Two rows play each game, the first against the second. How much does the first row win by? 20 is about a draw, 40 a big win and 0 a big loss. Wins can go round in a circle: one row can beat a second, the second a third and the third the first. Each row has two weighted sums of its numbers, A and B, taken from their middle values. A row wins by its A times the other's B, less its B times the other's A.
np.array([-0.04, -0.50, -0.53, 0.77, 0.18, 0.45, 0.64, -0.70, -0.11, 0.37])
np.array([-0.36, 0.21, 0.90, -1.02, -0.22, -0.81, -1.05, 0.88, 0.61, -0.67]) 12
np.array([0.18, 0.09, -0.28, 0.35, -0.27, 0.27, -0.12, 0.02, 0.01, -0.50])
np.array([-0.07, 0.32, 0.35, 0.30, -1.30, 0.37, -0.30, 0.47, 0.81, -0.50]) 24
np.array([0.35, 0.34, 0.27, -0.10, -0.49, -0.44, -0.63, 0.40, 0.16, -1.00])
np.array([0.14, -0.01, -0.09, 0.40, -0.62, 0.13, -0.20, 0.05, 0.14, -0.48]) 21
np.array([-0.13, -0.58, -1.08, 1.04, 0.52, 0.44, 1.31, -1.12, -0.35, 0.83])
np.array([-0.41, 0.40, 0.80, 0.22, -1.63, 0.42, -0.52, 0.44, 1.19, -0.58]) 19
np.array([0.23, 0.29, 0.31, -0.27, -0.52, -0.21, -0.69, 0.63, 0.13, -0.78])
np.array([-0.21, -1.04, -0.91, 0.68, -0.06, 1.17, 0.59, -1.19, 0.63, -0.77]) 27
np.array([0.18, 0.05, -0.27, 0.62, -0.32, 0.20, -0.13, -0.04, -0.03, -0.69])
np.array([-0.59, 0.20, 1.03, 0.56, -1.74, 0.35, -0.71, 0.56, 1.54, -0.18]) 21
np.array([-0.24, -1.27, -0.97, 0.78, 0.29, 1.26, 0.70, -1.09, 0.97, -0.56])
np.array([0.23, -0.01, -0.06, 0.28, -0.05, -0.09, -0.15, 0.04, -0.02, -0.33]) 19
np.array([-0.38, -1.51, -1.11, 0.54, -0.10, 1.63, 0.90, -1.28, 1.03, -0.65])
np.array([0.30, -0.31, -0.90, -0.25, 1.67, -0.11, 0.46, -0.35, -1.13, -0.22]) 28
np.array([0.01, -0.66, -0.74, 0.84, 0.38, 0.54, 1.12, -1.08, -0.43, 0.77])
np.array([-0.26, -2.58, -1.15, 0.29, 0.17, 2.48, 1.33, -2.44, 1.78, -0.71]) 11
np.array([-0.59, 0.07, 0.98, 0.28, -1.78, 0.32, -0.66, 0.49, 1.45, -0.19])
np.array([0.11, 0.99, 1.27, -0.50, -0.10, -1.37, -0.80, 1.19, -0.81, 1.10]) 17
np.array([0.32, 0.30, 0.03, 0.06, -0.47, -0.11, -0.51, 0.38, 0.17, -0.93])
np.array([-0.07, -0.54, -0.63, 0.82, 0.32, 0.49, 0.96, -0.62, -0.27, 0.36]) 20
np.array([-1.11, -0.71, 2.42, 0.73, -1.53, 0.53, -1.73, 0.60, 2.66, -0.04])
np.array([0.31, 1.30, 1.34, -0.42, -0.20, -1.54, -0.93, 1.32, -0.97, 1.37]) 20
np.array([-0.78, -0.23, 1.68, 0.48, -2.02, 0.65, -1.04, 0.64, 2.00, 0.02])
np.array([-0.50, 0.16, 0.84, 0.10, -1.86, 0.30, -0.61, 0.48, 1.36, -0.33]) 23
np.array([-0.39, -1.76, -1.12, 0.37, 0.30, 1.85, 0.79, -1.58, 1.21, -0.53])
np.array([0.25, -0.09, 0.06, 0.12, -0.10, 0.02, -0.26, 0.02, 0.00, -0.51]) 17
np.array([0.36, -0.14, 0.01, 0.27, -0.43, -0.09, -0.33, 0.16, 0.23, -0.63])
np.array([0.09, 0.46, 0.41, -0.33, -0.42, -0.35, -0.76, 0.68, 0.24, -1.04]) 17
np.array([0.16, 0.08, 0.64, -0.37, 0.09, -0.57, -0.31, 0.39, -0.46, -0.23])
np.array([-0.11, 0.50, 0.73, -0.76, -0.36, -0.63, -0.84, 0.84, 0.52, -0.89]) 20
np.array([0.39, -0.04, -1.14, 1.89, -0.29, 0.74, 1.99, -1.10, -0.36, 1.49])
np.array([0.08, 0.06, 0.29, -0.09, -0.10, -0.23, -0.22, 0.20, -0.15, -0.33]) 24
np.array([-0.52, -0.05, 0.95, 0.48, -1.74, 0.35, -0.54, 0.54, 1.39, -0.26])
np.array([0.17, -0.04, -0.27, 0.48, -0.17, 0.25, 0.00, -0.01, -0.04, -0.67]) 15
np.array([0.08, -0.03, 0.40, -0.15, 0.09, -0.48, -0.21, 0.30, -0.18, -0.12])
np.array([0.37, 2.07, 1.47, -0.38, -0.10, -2.01, -1.22, 1.94, -1.24, 1.64]) 13
np.array([-0.28, -1.44, -0.94, 0.56, 0.13, 1.67, 0.91, -1.43, 1.11, -0.72])
np.array([0.28, -0.24, -1.10, 1.35, 0.11, 0.68, 1.66, -1.22, -0.46, 1.38]) 23
np.array([-0.16, 0.23, 0.28, 0.22, -1.15, 0.27, -0.34, 0.37, 0.82, -0.43])
np.array([-0.27, 0.47, 0.84, -1.08, -0.24, -0.75, -1.07, 0.84, 0.47, -0.81]) 26
np.array([0.32, 0.04, -0.18, 0.32, -0.20, 0.19, -0.24, 0.20, -0.21, -0.76])
np.array([0.34, -0.20, -1.00, -0.49, 1.77, -0.23, 0.54, -0.29, -1.37, 0.03]) 15
np.array([0.32, 0.00, -0.45, 0.44, 0.29, 0.16, -0.16, -0.10, -0.45, -0.56])
np.array([0.45, 3.43, 1.56, -0.36, -0.34, -2.78, -1.48, 2.76, -1.78, 2.05]) 27
np.array([0.02, -0.53, -0.77, 0.74, -0.19, 0.79, 0.30, -0.69, 0.55, -0.62])
np.array([0.54, 0.97, -2.21, -1.33, 1.34, -0.32, 2.13, -0.88, -2.68, 0.85]) 22
np.array([-0.79, 0.06, 1.21, 0.37, -1.71, 0.38, -0.96, 0.57, 1.67, -0.04])
np.array([-0.57, -0.01, 1.30, -2.74, 0.79, -1.14, -2.05, 0.78, 0.56, -0.67]) 30
np.array([-0.29, -1.19, -1.02, 0.60, 0.08, 1.27, 0.77, -1.21, 0.86, -0.60])
np.array([0.03, -0.67, -0.80, 0.81, 0.41, 0.53, 0.91, -0.95, -0.26, 0.45]) 24
np.array([-0.10, -0.57, -0.81, 0.56, 0.47, 0.51, 0.91, -0.88, -0.34, 0.46])
np.array([-0.49, 0.29, 0.93, -1.06, -0.61, -0.66, -0.92, 0.79, 0.50, -0.72]) 7
np.array([0.28, 1.51, 1.37, -0.21, -0.10, -1.54, -0.96, 1.37, -1.01, 1.40])
np.array([0.09, -0.38, -0.81, 1.00, 0.50, 0.56, 1.35, -1.10, -0.36, 0.97]) 11
np.array([0.23, 1.87, 1.51, -0.43, -0.06, -1.82, -1.04, 1.65, -1.08, 1.55])
np.array([0.29, -0.16, -1.15, -0.60, 1.94, -0.20, 0.77, -0.34, -1.34, 0.06]) 9
np.array([0.08, 0.42, 0.45, -0.66, -0.46, -0.42, -1.04, 0.66, 0.42, -0.81])
np.array([-0.66, -0.03, 1.27, 0.15, -1.81, 0.38, -0.83, 0.59, 1.75, -0.13]) 21
np.array([-0.55, 0.28, 1.23, -2.08, 0.19, -0.99, -1.57, 0.80, 0.57, -0.75])
np.array([0.22, 1.88, 1.51, -0.43, -0.13, -2.09, -1.04, 1.66, -1.08, 1.64]) 29
np.array([0.22, -0.10, -0.09, 0.20, -0.25, 0.05, -0.17, 0.03, -0.04, -0.50])
np.array([-0.05, -0.61, -0.80, 0.79, -0.04, 0.82, 0.32, -0.48, 0.34, -0.48]) 21
np.array([0.05, 0.29, 0.47, -0.32, -0.48, -0.36, -0.86, 0.64, 0.26, -0.83])
np.array([0.18, -0.02, -0.37, 0.39, -0.16, 0.35, -0.22, -0.09, 0.13, -0.44]) 18
np.array([0.05, 0.42, 0.10, 0.29, -1.15, 0.31, -0.38, 0.49, 0.61, -0.42])
np.array([0.22, 2.03, 1.47, -0.36, -0.24, -1.92, -1.06, 1.54, -1.20, 1.60]) 3
np.array([-0.22, 0.28, 0.83, -1.19, -0.41, -0.67, -0.89, 0.78, 0.66, -0.59])
np.array([-0.46, -2.65, -1.16, 0.15, 0.34, 2.55, 1.52, -2.49, 1.78, -0.69]) 30
np.array([0.36, -0.30, -0.88, -0.31, 1.73, -0.10, 0.51, -0.30, -1.16, -0.18])
np.array([-0.50, 0.18, 1.02, 0.32, -1.60, 0.33, -0.62, 0.54, 1.57, -0.19]) 23
np.array([0.14, 1.16, 1.21, -0.47, -0.04, -1.42, -0.84, 1.17, -0.75, 1.14])
np.array([-0.05, -0.50, -0.62, 0.77, 0.30, 0.53, 0.78, -0.78, -0.18, 0.43]) 16
np.array([0.41, -0.39, -1.01, -0.46, 1.74, -0.14, 0.47, -0.36, -1.01, -0.33])
np.array([0.28, -0.26, -1.18, -0.51, 1.72, 0.00, 0.52, -0.35, -1.24, -0.12]) 20
np.array([-0.65, 0.36, 1.24, -2.30, 0.15, -1.02, -1.72, 0.83, 0.66, -0.79])
np.array([-0.85, -0.17, 1.60, 0.39, -1.69, 0.38, -1.14, 0.68, 1.93, -0.04]) 8
np.array([0.23, 0.19, 0.42, -0.47, -0.56, -0.42, -0.81, 0.58, 0.42, -0.82])
np.array([0.29, -0.10, -1.13, -0.74, 1.86, -0.18, 0.79, -0.36, -1.38, -0.06]) 19
np.array([0.21, -0.09, -0.29, 0.52, -0.20, 0.21, -0.13, 0.11, 0.22, -0.44])
np.array([0.01, 0.17, 0.14, 0.47, -0.77, 0.28, -0.26, 0.27, 0.45, -0.45]) 19
np.array([-0.06, 0.24, 0.20, 0.12, -1.22, 0.21, -0.38, 0.35, 0.67, -0.67])
np.array([0.27, 2.17, 1.60, -0.50, -0.33, -1.97, -1.25, 1.85, -1.19, 1.67]) 5
np.array([0.31, -0.14, -0.19, 0.26, -0.16, 0.10, -0.23, -0.07, -0.04, -0.66])
np.array([0.37, -0.12, -1.10, -0.68, 1.75, -0.31, 0.81, -0.28, -1.20, 0.15]) 19
np.array([0.43, -0.15, -0.68, 0.21, 0.55, 0.19, -0.08, -0.21, -0.46, -0.52])
np.array([0.32, -0.10, -0.34, 0.42, -0.16, 0.33, 0.45, -0.18, -0.14, -0.30]) 25
np.array([-0.03, 0.69, 1.27, -0.51, 0.04, -1.16, -0.65, 0.95, -0.71, 0.69])
np.array([-0.02, 0.27, 0.17, -0.23, -0.94, 0.18, -0.24, 0.34, 0.43, -0.48]) 21
np.array([-0.06, -0.47, -0.80, 0.70, -0.17, 0.86, 0.40, -0.63, 0.41, -0.57])
np.array([-0.56, 0.16, 0.97, 0.27, -1.68, 0.38, -0.67, 0.58, 1.28, -0.27]) 19
np.array([0.06, -0.35, -0.48, 0.51, 0.03, 0.24, 0.27, -0.40, -0.10, -0.05])
np.array([-0.64, 0.29, 1.34, -3.25, 1.02, -1.19, -2.47, 0.73, 0.64, -0.84]) 24
np.array([-0.74, -0.10, 1.23, 0.37, -1.79, 0.51, -0.83, 0.50, 1.81, -0.18])
np.array([0.13, 0.03, 0.07, 0.28, -0.10, -0.03, -0.13, 0.09, -0.10, -0.58]) 18
np.array([0.15, -0.21, 0.57, 0.07, -0.07, -0.19, -0.19, 0.29, -0.12, -0.34])
np.array([0.31, 0.26, -0.05, 0.18, -0.32, 0.05, -0.39, 0.13, 0.00, -0.85]) 16
np.array([0.08, 0.38, 0.66, -0.86, -0.35, -0.36, -0.69, 0.67, 0.46, -1.00])
np.array([0.45, 0.13, 0.00, 0.14, -0.51, -0.05, -0.33, 0.26, 0.10, -0.71]) 19
np.array([-0.37, 0.37, 0.88, -1.09, -0.03, -0.73, -1.27, 0.76, 0.60, -0.62])
np.array([0.09, -0.50, -0.72, 0.74, -0.18, 0.70, 0.14, -0.27, 0.34, -0.64]) 17
np.array([-0.01, -0.32, -0.75, 0.67, 0.04, 0.77, 0.21, -0.49, 0.38, -0.62])
np.array([0.37, 0.17, 0.72, -0.23, 0.04, -0.48, -0.31, 0.37, -0.33, -0.09]) 24
np.array([-0.38, 0.32, 0.84, -1.03, -0.15, -0.82, -1.12, 0.78, 0.53, -0.73])
np.array([-0.19, 0.33, 0.31, 0.21, -1.23, 0.29, -0.36, 0.31, 0.71, -0.17]) 14
np.array([-0.36, -3.46, -1.26, 0.40, 0.32, 2.72, 1.45, -2.64, 1.87, -0.64])
np.array([0.41, -0.26, -1.00, -0.30, 1.71, -0.08, 0.57, -0.28, -1.04, -0.32]) 25
np.array([-0.04, 0.35, 0.55, -0.66, -0.23, -0.57, -0.84, 0.63, 0.46, -0.81])
np.array([0.53, 0.12, 0.30, -0.59, -0.47, 0.00, -0.49, 0.21, 0.05, -0.72]) 13
np.array([0.04, -0.61, -0.94, 0.94, 0.42, 0.50, 1.40, -1.13, -0.37, 0.92])
np.array([0.40, 0.27, 0.12, -0.10, -0.53, -0.14, -0.62, 0.33, 0.40, -0.79]) 20
np.array([0.13, 0.09, 0.17, 0.31, -1.09, 0.43, -0.30, 0.25, 0.60, -0.37])
np.array([0.38, 0.55, -1.90, -1.04, 1.81, -0.38, 1.66, -0.63, -2.15, 0.75]) 11
np.array([-0.12, -0.38, -0.58, 0.76, 0.18, 0.53, 0.55, -0.46, -0.05, 0.01])
np.array([0.10, -0.60, -0.76, 0.86, 0.48, 0.52, 1.32, -1.06, -0.41, 0.66]) 20
np.array([0.36, 0.28, 0.41, -0.27, -0.44, -0.35, -0.53, 0.49, 0.23, -0.89])
np.array([0.35, 0.03, -0.77, -0.41, 1.72, -0.11, 0.54, -0.30, -1.00, -0.22]) 6
np.array([-0.48, 0.33, 0.95, 0.13, -1.54, 0.40, -0.65, 0.49, 1.35, -0.24])
np.array([0.03, 0.63, 1.08, -0.51, 0.04, -1.13, -0.62, 0.87, -0.60, 0.52]) 21
np.array([0.42, 0.34, -1.06, -1.08, 1.84, -0.36, 1.68, -0.75, -2.10, 0.68])
np.array([0.13, -0.49, -0.89, 1.13, 0.00, 0.51, 1.40, -1.41, -0.34, 1.12]) 12
np.array([-0.20, 0.54, 0.33, 0.24, -1.30, 0.26, -0.39, 0.43, 0.95, -0.46])
np.array([0.33, -0.05, -1.62, -0.99, 1.97, -0.46, 1.11, -0.57, -1.74, 0.30]) 19
np.array([0.02, 1.04, 1.41, -0.57, 0.04, -1.26, -0.84, 1.16, -0.50, 0.93])
np.array([-0.02, 0.53, 0.57, -0.57, -0.46, -0.47, -0.86, 0.77, 0.56, -0.77]) 25
np.array([0.31, 2.92, 1.63, -0.32, -0.53, -2.52, -1.36, 2.46, -1.51, 1.99])
np.array([-0.69, -0.12, 1.43, 0.41, -1.73, 0.43, -1.03, 0.65, 1.81, 0.04]) 33
np.array([0.41, -0.32, -0.78, -0.10, 1.49, 0.01, 0.33, -0.23, -1.13, -0.27])
np.array([-0.06, -0.61, -0.70, 0.69, 0.36, 0.57, 0.81, -0.73, -0.26, 0.43]) 16
np.array([-0.27, -0.94, -0.87, 0.68, -0.02, 0.92, 0.45, -0.76, 0.61, -0.67])
np.array([-0.45, -2.30, -1.07, 0.54, 0.23, 1.94, 1.27, -2.05, 1.48, -0.64]) 16
np.array([-0.27, -1.56, -1.09, 0.45, 0.19, 1.73, 0.92, -1.48, 1.08, -0.71])
np.array([-0.07, 0.48, 1.03, -0.17, 0.10, -0.95, -0.52, 0.70, -0.44, 0.39]) 21
np.array([-0.13, -0.35, -0.71, 0.89, 0.43, 0.46, 1.09, -1.10, -0.32, 0.71])
np.array([-0.04, -0.38, -0.80, 1.05, 0.38, 0.59, 1.15, -1.12, -0.40, 0.86]) 23
np.array([-0.03, -0.68, -0.76, 0.86, 0.42, 0.52, 0.92, -0.99, -0.27, 0.42])
np.array([0.47, 0.15, -1.15, 2.04, -0.67, 0.87, 2.22, -1.08, -0.36, 1.61]) 32
np.array([0.34, -0.25, -1.21, -0.79, 1.95, -0.19, 0.91, -0.45, -1.41, 0.19])
np.array([0.12, -0.31, -0.72, 0.68, -0.39, 0.46, 0.11, -0.30, 0.39, -0.50]) 18
